(in the rows, 128 means zero)
A single turn carries every row of the set below to another of its rows. Some are shown first; where does it send the rows asked next?
Rekap: [118 120 125 106 127 118 148 133 117 132 122 156 161 135 141 135  98]
nuris: [ 97 110 116 110 145 142 136 132 135 141 111 140 149 141 157 131 107]
difid: [115 101 108  93 116 131 150 126 114 126 108 157 136 150 123 125  93]
mapa: [107 135 124 112 144 143 141 130 129 142 116 131 143 134 163 127  99]
guza: [113 102 117 139 136 142 148 101 114 109 123 149 107 127 126 103 103]
zelos: [107 113 125 153 143 146 148 114 109 119 137 160 125 111 152 113 113]
vekoz: [120 114 113 148 143 152 155 125  86 108 136 158 130 120 127 141  88]
bon: [100 131 130  99 130 129 133 130 121 139 132 151 140 126 137 137  97]
kuf: [131 106 106 107 116 147 140 146 107 135 101 126 130 151 142 118  85]
dumop: [135 121 120 151 146 158 136 118  91 124 116 156 125 116 164 144 111]
Sog: [128 108  89 127 152 169 148 122  94 121 117 141 110 122 142 109 113]
ter: [118 132 121 103 128 159 146 136 110 138 127 139 150 132 147 146  82]
pef: [107 129 104 112 158 133 151 137 119 137 110 133 150 137 150 129  97]
leri: [126 110 105 103 119 141 131 143 107 134 102 128 129 155 149 114  94]
bini: [121 115 109 146 145 170 148 128  90 126 134 153 129 108 160 123 110]
fota: [114 121 118 146 156 133 142 120  98 110 130 165 126 124 152 132 125]
fad: [103 112 124 104 126 138 127 150 124 135 136 145 142 135 127 137  95]
Miv: [129 110 110 100 133 137 138 131 133 146  93 148 120 138 138 110 107]
mim: [125 100 117 141 128 154 148 109 111 107 125 163 102 136 133 105 104]
taz: [121 103 108  97 123 125 149 116 108 118 109 149 141 148 119 130  90]
suke: [128  99 116 159 150 162 139 120 108 119 111 154 129 128 163 139 114]
kuni: [117  91 108 134 117 158 129 108  81 118 110 157 108 132 148 122 102]
Des: [134 101 120 149 134 161 134 138  95 112 137 164 124 123 132 146 104]
luzi: [121 116 118 164 149 153 138 119  95 126 110 137 121 116 157 131  95]
Num: [125 113 122 110 129 168 139 138 129 144 116 140 147 133 145 146  85]
pubak: [123 124 116 107 133 150 139 127 108 150 104 145 147 121 139 154  79]
Viti: [107 116 111 141 159 133 134 118  97 127 122 167 117 106 136 132 117]
muluz: [137 115 109 101 143 132 138 120 131 141  96 145 123 131 131 115 110]
gazef: [134 116 113  94 128 139 135 133 132 142 106 153 118 141 133 112 106]
Fibad: [134 123 124 114 120 135 138 149 107 141 118 135 156 133 150 136  88]
kube: [128 100  89 132 143 169 148 128  92 122 110 154 107 128 146 111 115]
Midun: [116  94 106 128 118 156 128 107  77 121 115 146 112 118 132 128  95]
Rigo: [139 111 105 110 124 142 132 139 101 133 101 116 130 144 139 121  87]
fodi: [108 107 123 144 124 153 136 118  82 123 140 163 129 105 146 132 103]
Nusor: [118  89 109 135 113 156 131 116  82 120 112 158 106 124 134 124  98]
lat: [133 127 122 110 140 131 142 137 129 149 108 148 151 126 155 128 107]
lupa: [123 104 111  93 115 140 149 119 116 125 105 155 138 157 134 127  89]
Veb: [128 119 130 152 131 142 136 127  87 108 139 159 123 122 139 142 100]
zupog: [111 127 131 118 133 120 135 138 124 138 124 139 136 127 122 131  82]
Tur: [125 104  92 128 143 163 140 130  91 117 121 156 102 132 145 107 120]
siru: [115  96 113 143 133 144 150 114 111 108 119 160 104 133 131 101 109]
kilu: [106  98 117 149 148 132 125 129 102 112 129 165 123 126 144 133 126]

bini goes to lat
Rigo goes to Sog
And these:
dumop goes to mapa
leri goes to Tur
nuris goes to kilu
vekoz goes to pubak
Nusor goes to kuf

A single turn carries every row of the set below to another of its rows. Some are shown first; where does it send the rows asked next?
lem: [121 121 130 145 125 131 131 124 132 125 125 141 138 135 134 136 117  93
 117 131 112 115 104 119]
gunu: [122 113 132 104 142 129 141 121 110 131 134 120 123 113 132 125 115 162
 115 113 128 121 155 133]
Mefu: [128 103 114 114 139 139 112 132 113 134 121 122  94 106 127 149  88 135
 124 123 110 129 149 123]
ledes: [120 130 125 120 135 126 122 121 124 124  98 135  96 115 133 135 115  84
 123 108 129 127 117 127]
mibub: [120 165 139 150 115 130 129 122 137 126 121 148 103 125 133 125 111 151
 121 122 129 113 121 134]
tama: [116  94 133 116 130 138 129 127 126 131 128 111  87 124 132 131 106 136
 125 140 117 122 149 114]
Zul: [123 106 125 149 118 123 131 127 120 134 156 132 112 117 131 141 114  87
 125 129 124 121 105 120]
lesin: [120 127 147 124 128 125 117 126 130 142 175 116 120 117 130 146 115 123
 121 124 129 128 160 108]
tedu: [121 125 137 117 111 131 116 129 129 121 146 115  96 113 131 139 120 166
 118 140 136 120 117 123]
Buf: [118 143  96 161 131 130 116 122 127 128 114 123 109  97 135 131 116 154
 120 117 124 124 145 126]
mitot: [123 102 116 132 153 139 132 122 118 138 125 124  91 118 135 118  98 136
 126 121 123 136 161 132]
mul: [124 150 119 145 145 126 124 116 122 131 152 121 128 100 129 134 108  92
 123 114 107 118 101 131]
fata: [125 132 137 135 143 125 120 122 127 147 173 124 122 115 132 135 112 123
 121 112 134 137 168 119]
kizir: [125 110 119 159 130 123 136 124 118 138 155 139 113 117 134 129 114  87
 126 120 129 128 112 129]
fomu: [117 127 131 118 130 126 124 121 127 122 100 131  94 118 134 134 118  84
 123 114 129 124 116 122]
noluz: [130 111 114 151 126 124 125 129 114 136 152 140 116 109 129 146 106  86
 125 118 122 126 107 127]
faro: [121 111 136  97 134 130 136 125 110 129 134 116 123 112 130 134 115 162
 114 118 124 116 149 127]
Nek: [138 147 149 104 147 131 121 125 113 130 136 122 127  97 131 151 103 140
 120  99 121 140 135 139]
nes: [128 133 134 124 135 126 107 128 122 144 171 124 124 106 127 156 105 123
 120 112 125 133 160 115]
duge: [125 169 131 147 117 130 120 125 131 127 118 152 106 117 130 136 103 151
 121 116 125 115 119 137]
dabe: [124 125 123 154 137 131 135 121 129 128 124 147 140 134 136 127 115  93
 118 122 117 122 111 128]
lofe: [128 125 120 146 132 132 124 126 126 127 122 147 142 126 132 143 108  92
 117 121 109 120 105 125]
bodip: [128 143 160 118 152 129 143 115 123 132 142 117 121 115 140 118 119 141
 122 106 135 141 145 141]
tok: [121 165 139 142 107 130 121 126 135 125 120 146 104 121 129 139 108 151
 120 125 123 109 115 129]
guf: [117 144 131 140 133 126 127 117 129 127 155 112 125 107 129 135 116  92
 124 126 106 111  97 121]
zolos: [117 129 129 123 136 126 128 118 127 124 100 134  94 120 136 126 119  84
 123 110 133 127 120 127]
gisun: [136 138 110 124 133 132 104 130 115 127 139 133 104  95 130 146 101 166
 118 115 134 135 123 141]
tese: [114 137 107 145 112 129 108 127 130 122 116 113 108  97 130 148 118 155
 118 131 116 113 135 113]
ripin: [126 115 128  99 141 130 133 125 106 131 132 121 125 106 130 136 109 162
 114 110 123 121 152 133]
sobi: [107 134 114 158 119 128 126 119 137 124 119 112 103 110 137 122 130 155
 120 134 127 115 143 116]
binug: [125 132 125 140 138 131 130 120 127 129 145 128  97 117 139 109 121 166
 121 123 149 136 133 142]
Pesa: [125 136 171  98 128 129 131 124 126 124 143 106 119 112 133 144 119 141
 120 121 123 128 130 123]
Zoka: [118 146 128 151 145 125 135 112 129 130 156 117 124 111 133 118 118  92
 125 120 113 117 104 129]

tedu goes to binug
Nek goes to Pesa
And these:
tese goes to sobi
tok goes to mibub
lesin goes to fata
ripin goes to faro
dabe goes to lofe
noluz goes to Zul
mitot goes to Mefu
mul goes to guf
fomu goes to zolos

A single turn carries every row of the set below to another of its rows. Some are shown first; where does it send the rows asked next?
gadi: [120 115 137 110 113 129 118 128  97 123 123 142 106 121 120 118 122 115
 100 113 123 129]
vofe: [127 115 112 115 125 132 122 130 132 134 129 110 130 126 128 134 110 122
 100 102 148 146]
rateb: [124 126 132 112 112 133 127 134 102 123 126 139 122 123 112 127 124 103
  95 108 126 120]
vazom: [108 140 137 116 132 139 131 148 134 126 132 135 158 154 129 120 134 133
 126  93 120 139]
sakir: [136 125 131 119 126 127 119 140 134 117 141 121 101 135 151 133 122 148
 132 134 154 131]
Tef: [128 124 131 110 115 134 113 141 129 121 125 106 130 144 126 130 129 114
 125 149 142  93]
dunul: [114 132 132 124 139 128 106 130 129 133 112 127 123 139 133 127 114  93
 156 116 132  98]
zadaf: [139 116 132 126 114 124 115 136 121 139 104 119 108 130 105 121 116 119
 137 146 127 144]
Beg: [137 152 127 119 128 127 130 147 146 131 154 126 136 137 146 141 124 121
 139 118 142 112]
vele: [117 120 124 111 132 143 117 119 118 145 123 129 124 117 135 118 117 153
 132 133 115 165]
pofog: [122 140 116 142 129 127 108 125 152 124 119 113 126 139 113 106 132 135
 144 120 147 103]
Pul: [114 139 132 110 116 130 119 121  85 130 124 153 124 124 119 109 121 123
 124 125 102 132]
gegi: [ 96 124 124 127 124 123 141 108 114 116 131 127 126 137 132 128 125 127
 113 103 157 111]
zib: [101 114 136 115 121 122 135 104 125 134 147 134 122 132 135 124 130 144
  98 127 139 114]
moku: [118 150 127 111 116 134 128 127  91 130 127 150 139 126 111 118 122 111
 120 121 106 123]
div: [122 126 116 135 125 113 120 116 144 109 126 111 125 149 119 109 117 145
 139 128 149 104]
livig: [126 103 127 105 124 127 122 124 128 130 128 117 114 122 139 125 108 146
 112 118 128 157]
sul: [118 123 135 109 113 134 116 123  88 127 124 146 111 121 119 111 126 129
 108 131 113 135]
gor: [117 114 135 129 140 121 133 104 154 130 137 132 132 141 122 117 116 149
 144 141 123 106]
veke: [115 167 140 115 125 128 120 125 136 140 123 144 115 120 118 116 137 152
 126 131 106 123]
zil: [126 114 131 125 112 121 126 127 104 130 105 121 121 134 115 113 114 119
 163 141 121 142]
vorot: [120 142 129 113 116 129 130 132  99 125 127 146 134 126 112 124 119  98
 112 103 115 117]
gab: [128 143 136 108 127 138 121 137 130 130 122 123 140 141 119 133 122 119
 144 161 116  98]
feg: [110 176 127 126 128 129 126 128 124 122 107 136 120 126 115 119 132 134
 142 107 124 120]
fum: [119 117 122 127 111 128 132 122 101 143 122 121 149 139 115 116 121 109
 157 146 124 131]
mazoz: [126 122 133 106 123 127 108 125 123 130 129 121 123 146 128 125 116 135
 126 173 127 106]
sebe: [115 115 118 140 141 121 123 100 142 124 130 126 128 147 118 116 111 146
 136 139 147 110]
Fas: [122 158 120 129 143 135 124 130 130 145 150 142 142 136 148 134 122 123
 158 126 136 122]
siz: [142 115 136 121 112 107 112 137 137 148 119 121 110 131 111 121 110 105
 126 127 122 134]
lel: [119 156 107 116 126 142 126 134 121 143 128 120 162 124 126 122 121 120
 142 106 118 141]
kov: [124 139 133 132 128 127 117 129 163 130 126 120 130 133 118 108 137 137
 153 122 123  99]
bilu: [110 126 130 120 137 131 112 133 124 126 126 138 128 157 128 114 119 157
 107 116 133 160]
Ran: [114 125 132 115 126 124 113 144 133 120 131 127 131 158 132 114 125 147
 101  99 136 148]
befo: [121 130 125 129 141 135 113 122 119 132 138 137 106 135 154 126 119 150
 150 142 148 141]
zag: [112 112 129 122 134 116  93 117 122 132 119 125 107 144 142 119 107 108
 138 128 142 106]
Kiba: [108 157 121 124 118 131 144 127 116 104 116 120 133 135 116 128 133 131
 127 110 147 110]
binut: [124 146 127 117 132 131 129 128 121 130 151 137 133 138 154 127 122 150
 161 147 128 129]
Zivov: [108 133 137 114 139 132 127 132 123 123 126 144 139 156 129 116 118 160
 126 119 114 158]
sekas: [134 136 124 131 137 131 114 141 143 133 141 126 110 134 146 140 121 120
 128 113 163 124]
Kaled: [103 134 143 117 131 119 117 105 134 152 138 150 108 122 134 116 129 147
 112 125 116 124]
pelom: [135 118 127 123 110 114 118 132 133 161 136 121 138 135 110 124 116  95
 120 132 125 124]
Ged: [121 116 125 122 109 112 129 123 117 153 137 123 151 140 122 117 115  94
 146 127 119 121]
levub: [116 128 136 136 144 135 121 114 161 145 131 134 133 132 117 115 131 139
 150 133 122 105]
zavan: [113 131 135 120 146 121 101 113 123 141 116 142 116 141 135 122 101 114
 156 140 116 111]
Vof: [104 142 134 121 144 146 130 136 125 132 126 146 155 153 125 120 128 144
 131 110 116 150]
runo: [109 134 129 122 131 138 116 148 135 130 131 128 146 154 128 118 135 131
 107  91 138 141]
tigap: [127 140 110 110 118 126 132 139 132 128 133 109 152 129 130 130 112 113
 121  90 132 134]
bis: [117 144 122 105 125 137 126 127 117 140 126 127 146 120 136 114 119 144
 153 121  99 152]

rateb goes to gadi
zib goes to Kaled
gab goes to dunul
And these:
pelom goes to siz
vazom goes to runo
kov goes to pofog
lel goes to tigap
Beg goes to sekas

